In the rows, 128 means zero.
A: rows in 3 groups, each row roughly a mix of its group's directions:
A (83 x 12):
[[143 116 119 148 183  94 126 139 148 156 124 142]
 [ 95 119 136 141 118 151  88 137 140 155 128 173]
 [142 141 151 101 121 135 106 143 145 136  79 165]
 [111 152 110 122 121 103 142 121 188 109 109 114]
 [ 92 132 120  91 124 144 145  99 162 151 131 155]
 [126 134 152 160 117 114 142 111  67 133 148 132]
 [158 119 197 124 140 137 127 142 140 129 140 120]
 [139 166 124 138 117  90 111 140 163 113 164 140]
 [ 96 133 171 147 115 133 108 136  92 118 112 161]
 [ 86 137 124 112 131 109 128  94 134  83 158 125]
 [129 170 141 107 121 120 109 173 121 144 154 156]
 [194 156 136 108 142 143 115 141 134 116 129 135]
 [148 128 103 106 140  99 153 127  95 100 109  93]
 [112 137 113 179  90  96 127 143 133 107 142 136]
 [151 132  97 127 115 146 157 136 142 179 100 134]
 [129 138  83 184 115 145 104 133 123 145 130 133]
 [156 114 110 120 119 152 138  86 121 137 116  79]
 [177 122 132 114 148 118 144 143  96 119 106  90]
 [133 142  92 118 152 144 112 130 183 114 135 104]
 [123 124 151 122 123 104 111 124 135 122  90 188]
 [138 137 114 150 146  89 153 141 161 139 153 164]
 [100  98 131 118  82 135 118 118 117 164 129 160]
 [183 125 156 122 156 153 135 133 122 143 124  97]
 [130 148 140  99  82 165 135 109 131  92 132 125]
 [159 136 119 156 100 134 160 147 154 169 117 132]
 [ 98 141 149 141 149 144 148 126 108  79 110 103]
 [130 142 158 150 140 155 118 101 158 121 175 118]
 [132 126 165 179 120 125  94 147 129 111 155 131]
 [127 136 121  97 129 157  91 132 172 119  93 129]
 [168 136 145 109 162 130 107 126 163 131 101 155]
 [163 123 104  94 119 118 158 145 130 163 151 106]
 [145 109 133 120 108 110 169 141  88 162 149 121]
 [112 157 126 132 138  85 109 142 175 118 101 124]
 [132 125  99 125 108  81 153 150 102 108 100 119]
 [110 133 130 124  92 135 142 169  92 141  91 143]
 [141 110 194 115 149 139 102 144 123 124 133 130]
 [166 129 105 139 142 129 123 142  95 134 162  85]
 [ 92 120 128 116  98  78 138 146 124 103 116 150]
 [163 132 142 135 153 136  91 119 104 115 172 111]
 [ 94 117 153 141 119 130  85 104 102 117 162 120]
 [118  75 137 128 152 149 131  99 112 161 123 147]
 [138 186 143 134 130 120  89 117 115 122 141 158]
 [104 149 137 149 144 103 136 109 166  89 156 132]
 [147 108 171 132 121  99 119 173 106 115 110 130]
 [ 92 118 109 136  98 115 104 136 101 143 129  82]
 [118 142  72 108 127 114 163  99 125 117 122 111]
 [167 136 113 132 123 152 162 131 148 176 113 121]
 [106 102 152 114 140 133 104  96 157 143  98 158]
 [148 163 103 143 156  95 122 109 154 116 157 141]
 [ 91 112 165 133 110 135 131 168  96 132 121 149]
 [137 165 132 117 119 128 129 163  99 151 176 120]
 [152 124 133 113 117 133 107  78 135 125  78 140]
 [134  92 121 149 158 134 127 131  78 156 145 111]
 [102 142  73 126 131 156 127  93 140 150 132 138]
 [107 131 108 151 148 164 120 122 147 103 141  80]
 [114 133 131 143 126  91 122 122 112  69 153 108]
 [ 89 123 163 154 126 137 105 125 113 103 100 158]
 [122 104 134 118 132 103 124 127 161 119  87 177]
 [144 135 103 125 161 106 120 117 174 125 115  87]
 [106 118 107 145 114 133 160 105 116 111 174  96]
 [ 90 128 102  99 145 161 108  96 134 146 128 150]
 [140 113 147 105 114 185 140 104  97 115 126 131]
 [123 102 109 125 147 124 124 112 183 106  92 137]
 [162 145 119 101 115 159 105  92 129 137 109  98]
 [ 91 124 145 152  93 116 112 145 151 133 137 171]
 [128 116  98  98  98 136 120 122 143 152  92  90]
 [127 127 154 107 130 126  88 131 147 144  82 161]
 [121 123 136 100 109 162 166 106 150 115  95 150]
 [154 111 101 113 139 118 128  91 173 122  96 129]
 [180 128 118 136 170 128 148 121 141 127 164 135]
 [157 147 104 155 149 162 128 100 132 134 150  95]
 [115 125  97 130 148 158 129 143 164 115 145  81]
 [133 121  96 135 101 118 128 162  89 163 133 102]
 [174 147 119 119 128  90 128  88 128 139 127 154]
 [150 127  96  98 144 112 127 132 187 130 119 138]
 [124 167 166 139 130 128 103 142 111  82 143 135]
 [112 121 169 162 105 106 103 154 134 108 146 148]
 [114 104  90 120 107 123 168 107 162 152 126 125]
 [ 98 125 118 166 153 116 150 154 130 112 171 117]
 [157 127 143 102 144 142  87 140 122 144  81 126]
 [170 135 100 139 129 115 152 168 109 154 148 134]
 [133 180 137 142 125 148 101 118  95 126 158 109]
 [122 162 166 125 123 148 122 123 121  71 134 135]]
which group is each row in? (one row of each group first):
[157 122 111 146 122  96 132 160  89 109 103 106] : K
[118 107 130 134 146 116  95 153  99 166  90 120] : P
[134 130  98 135 160  98 130 120 182 110 132 146] : N

[109 128 121 140 149  91  86 111 161 129 136  97] : P
[147 135 136 158 125  97 148  92  83 134 149 134] : N
[137 123 183  92 158 139 130 111 137 113 147 113] : K
[ 79 134 131 126  82 135 122 107 125 101 139 102] : P
[ 84 107 147 137 123 129 156 111 138 131 121 179] : P
[137  86 112 132 123 142 162 104 119 135 121  80] : N
[101 102 157 148 124  98 143 141 109 123 115 174] : N
[144 149 172 125 147 147  89 132 103  96 128 135] : P
[136 122 160 176 112 138  96 160 136 144 136 149] : K
